Here are some points:
array([-0.8, -0.8,  0.2,  1.5,  1.0, -0.6,  0.0, -0.3,  0.6, -0.5, -0.2, -0.6,  0.7, -0.5, -0.2, -0.6])
array([-0.9,  1.2, -1.0,  0.5,  0.1, -1.0, -1.2,  0.1,  0.2, -0.7,  0.9, -0.2, -0.7,  0.8,  0.1,  1.0])
array([ 0.7, -0.7, -0.4,  0.1,  0.1,  0.8,  0.7, -0.5,  0.9,  1.1,  0.2,  0.0, -1.5,  0.5, -0.3, -0.4])
array([ 0.7, -1.1,  1.0, -0.6, -1.1,  0.1, -1.0,  0.8, -0.6, -1.6, -0.8, -1.5, -2.0,  1.5,  0.4,  0.7])
array([ 1.3, -1.1,  0.0,  0.6, -0.1,  1.0,  0.1, -0.4,  3.3,  0.4,  0.2,  0.0, -0.9, -0.7,  0.0, -0.3])
array([ 1.1,  0.4, -1.0, -0.1,  1.0,  0.3,  1.4, -0.4, -0.2,  0.2,  0.8,  0.6, -0.2, -0.5,  0.4,  0.8])
array([ 1.6,  0.3, -0.5, -0.5,  0.5, -0.2,  0.9, -0.8,  0.2, -0.1, -0.4,  0.2,  0.1, -0.4,  0.5,  1.2])
array([ 0.0, -0.1,  0.1, -0.9, -1.9, -0.3,  0.2,  0.3, -0.2, -1.2, -0.8, -1.1, -1.0, -1.2,  0.0,  0.1])
array([ 1.4, -0.4, -0.2,  0.2,  1.0,  1.3, -1.2,  0.2, -0.5,  0.4,  1.1,  1.0,  0.0,  0.8, -0.8, -2.2])
array([ 1.8,  0.3, -1.0, -0.5, -0.6,  0.4,  1.4, -0.4,  0.0,  0.6,  0.2,  0.8,  0.4,  0.7,  1.2,  0.0])
array([-0.5,  0.7, -0.5, -1.0,  0.5,  0.7,  0.0,  0.8, -0.1,  0.2, -0.2,  1.0,  0.4, -0.4, -0.9, -0.7])
array([-1.7,  0.7,  0.7, -0.4,  1.6, -2.1,  1.9,  1.2, -1.4, -1.2,  0.6,  1.5,  0.7, -0.9, -1.0, -0.6])
array([-1.6, -1.5,  0.8, -0.7,  0.1, -0.1,  0.6,  0.4,  1.8,  1.2, -2.1, -1.2,  1.3,  1.0, -2.2,  1.0])
array([ 1.2, -0.2, -0.2,  0.6, -0.4, -0.3,  0.3, -1.0,  0.1,  0.2, -1.0, -0.2, -0.8, -1.6, -0.6,  0.1])
array([-1.0, -0.7, -0.7,  0.7,  0.9,  0.5, -2.0,  0.9, -0.4, -0.3,  1.2,  0.9,  0.7,  0.0, -0.7, -1.5])
array([ 1.0,  0.4, -1.2,  0.2,  1.8,  0.4,  1.1, -2.3,  0.5,  0.6,  0.7,  1.1,  0.2, -1.2,  1.1, -1.6])
array([-0.5, -1.1,  0.7,  0.3,  2.0,  0.3, -0.7,  1.6,  0.1,  0.7,  0.2,  1.1, -0.2, -1.1, -0.9, -1.8])
array([-1.2,  0.6,  2.2,  0.4,  0.8, -1.0,  0.5,  1.7,  0.4,  1.8, -0.4, -0.4,  2.9,  0.2, -1.1,  0.5])
array([-0.8,  0.0, -1.0,  1.4, -0.7, -0.7,  0.2, -0.6, -0.1,  0.4, -0.1, -1.2, -0.1,  0.2,  0.6,  0.9])
Here are 12 more points, each followed by its number:
array([ 0.1,  1.2, -0.8, -0.5, -0.1,  0.1, -0.6,  0.0, -0.2,  0.8, -0.4,  0.6, -0.1,  0.0, -0.7, -1.0]) 0
array([ 0.4,  1.6, -0.6,  0.0,  0.4,  0.9, -0.9,  0.7, -0.5,  0.7,  1.5,  1.9,  0.5,  0.6,  0.2, -1.7]) 1
array([-0.9,  0.6, -2.1, -1.0, -0.6,  0.2, -0.5,  0.6, -1.1,  0.0,  0.1, -0.1, -0.4,  0.2, -0.3, -0.5]) 2
array([ 0.8,  0.7,  1.4, -0.7, -0.8, -0.7,  0.9, -0.7, -0.4,  0.0, -1.8, -1.5, -0.4,  1.1,  1.0,  1.7]) 3
array([ 0.2, -1.3,  0.9,  0.6,  0.5,  0.1,  0.2, -0.9,  0.5,  0.7,  0.3, -0.5,  0.5,  1.0,  1.2, -0.6]) 4
array([ 0.7,  0.0, -0.6, -0.5, -2.4,  0.0, -0.5, -0.6, -0.2, -0.7, -1.0, -1.2, -1.1, -1.8,  0.1,  0.5]) 5
array([-0.7, -1.6, -0.2,  0.0, -1.0,  2.1, -5.1, -0.1, -1.3,  0.1, -1.5,  0.4, -0.8,  1.0, -2.1, -0.1]) 6
array([ 0.2, -1.1,  1.1,  0.4,  0.1,  0.2, -0.2, -1.2,  0.0,  0.4, -0.3, -1.5,  0.3,  1.3,  0.8,  0.0]) 7
array([-0.6,  0.5, -1.7,  0.3, -0.1, -0.4,  0.9, -0.2,  0.0,  2.7,  1.5, -0.6,  0.5,  1.8, -0.5,  1.4]) 8
array([-0.9,  0.2,  2.0,  0.0,  0.6, -0.6,  1.0,  1.0, -0.2, -0.6, -0.1, -1.1, -0.2,  1.2,  0.9,  1.7]) 9
array([-0.5,  0.1,  1.5,  0.0,  1.5, -0.1, -0.6,  0.1, -0.6,  1.8,  0.6,  1.5,  1.2,  1.6,  0.0, -2.1]) 10
array([-0.9,  0.8,  0.6,  0.6, -0.8, -4.0, -0.3,  0.5,  1.4, -1.6, -0.1,  0.0,  0.4, -2.0,  0.0, -1.0]) 11
Which three of these numbered points are nearest to each point below by angle, seen from the average point of the first points? Their numbers follow each, nearest first.
array([ 0.7, -1.8,  0.3, -0.4,  0.4,  0.4,  1.5, -0.3,  1.3,  1.0,  0.3,  1.0,  0.4, -0.2,  0.0, -0.7]) > 4 10 7
array([ 0.0,  1.8, -1.5, -0.7,  0.2,  0.3,  0.3,  0.1, -0.9,  0.8,  0.6,  0.5,  0.5,  0.1,  0.4,  0.5]) > 2 0 1
array([ 0.6,  0.7, -0.2, -1.1,  0.9, -0.1, -0.5,  0.4, -0.7,  0.4,  0.1,  1.6,  1.7,  0.1, -1.2, -0.6]) > 1 0 10
array([-1.6,  3.9, -0.2, -0.7,  0.8, -0.9, -1.1,  0.8, -0.5,  0.4, -0.3, -0.5,  0.0,  0.7, -0.9,  1.7]) > 0 2 9
array([-0.3, -1.1,  0.7,  1.1,  0.2,  0.2, -1.2,  0.2, -0.6,  0.5, -0.7, -0.3,  0.6,  1.1, -0.5,  0.4]) > 6 7 4
array([ 2.0, -0.8, -1.0,  0.0, -0.5,  0.0,  1.2, -1.6, -0.3,  0.1, -0.5, -0.5, -1.1, -2.3,  1.0,  0.0]) > 5 3 7
array([ 0.1, -0.5,  0.2, -1.1, -1.8, -0.3, -0.1,  0.6, -0.4, -2.2, -1.3, -1.1, -1.6, -2.4,  0.4,  0.4]) > 5 11 3
